Each path below is one point turned by a fixed rotation once a step. After each direction that follows a path, write how fast that rotation turns it, in degrees a step (0 if it stays still).
Each turn is a multiple of 5 degrees from 10 to 175, or 0.
Each row of a path follows its step; steps can be skipped.
path 1
step 0: [-23  16 -10   2  23  23 -17  10 -27  -1  -5  56 -24  -8 -42  -9  29  45
  33  -4  -5  37   9 -34  22 -39  -9   6]
step 1: [ 12   5  22  34 -27  11 -11 -57 -21   1  13   5 -25  23 -25 -67  28 -14
   6  29 -13 -11  -5  44   7 -14 -17  -2]
step 2: [ 33  11 -41  20 -14   2   7  51 -39   7 -11  27 -16  33  -2 -21 -23  -2
  52  -7 -20  -4  28   4  28  40 -23   2]
step 3: [ -4   5 -12  37  -8  32 -14  10  -4 -28   1  -6   8 -13 -69 -17   9  60
  21  44   1  33 -13 -12  24 -12  27   5]
step 4: [ 39  26  14  11 -47   9  14 -55 -12  -2 -18   3  17  13 -13 -21 -14 -20
  22  27  -5  35 -15  39   1  16 -47  30]
step 5: [ 14  -5 -57 -31 -44  22  16  33 -12   9  44  13 -30   5  -9  17 -29  42
  28   9  -8  14  26  16  18  25  -9   9]
step 6: [ 29  -9 -20  20  -5  54 -12  15  23 -11  -9 -31   7  -1 -62   8  22  16
 -34  28  -7  31 -30   9   6 -32 -35   2]
step 8: [  9 -13 -29 -22 -15  36  -6  11 -30  16  58  27 -51   3 -21 -25  25  34
 -23  16 -18 -15  30  21  16 -21  -7 -21]
step 9: [ 26  -3 -18  48  20  30 -14  23   0   0 -44  -6 -27  41 -38 -17  31 -23
  13  -4 -23  -3 -27   4  14 -22 -47  -1]
Speeds:
[-16   6  -7 -14   0 -15   8  10  -4  -3   7  10   3   5  -5  -3   5   7
 -11 -13   0  17  -4   8  27   3  12  -2] : 140
[ 16  -5   9   2  -8 -16   3   1   5 -14  -1 -12  10  -9  -3   6  -6  13
  10  14 -12  11   1   5   3  23   8  11] : 40
[  0   5   9 -13  -9  -1  -7  -7  -9  -7   9   3 -16   0  21   4  -2 -19
   7  20  -2   7   7  16   6 -11   7  -5] : 110
[ 13  -1  18  -9   2   5  16   9  -9  -8 -26  10   0  -2   8   1 -11   6
  -7  -3  -1  -8   0   0  14 -11 -15   7] : 155
[ -5  -2   6  -3   7   8 -18  24   5 -17  -8 -10  12  12  -6   0  -3  -8
   6   4   6  20   5 -11  -4 -11   1  -4] : 110
[-19  -7   0   4  -6   2  -1  14 -10  22  -2   4   6 -11  14   8   2  -1
  16  -4   0   8  18  -3   1   9 -12  14] : 140
[-19 -14   9   3 -11  -2  -9   3   0   0  -3  -6  -2  -9  -7 -13   1   5
 -26  24   7  -6   1   3   5   7 -11  -8] : 145
[ -3   4  -6 -15   4   7  18  16 -15  -4  11 -12   4  10  -5   7  11  -8
   4  13 -10 -20  -2  -8   0  12  -4  -6] : 115
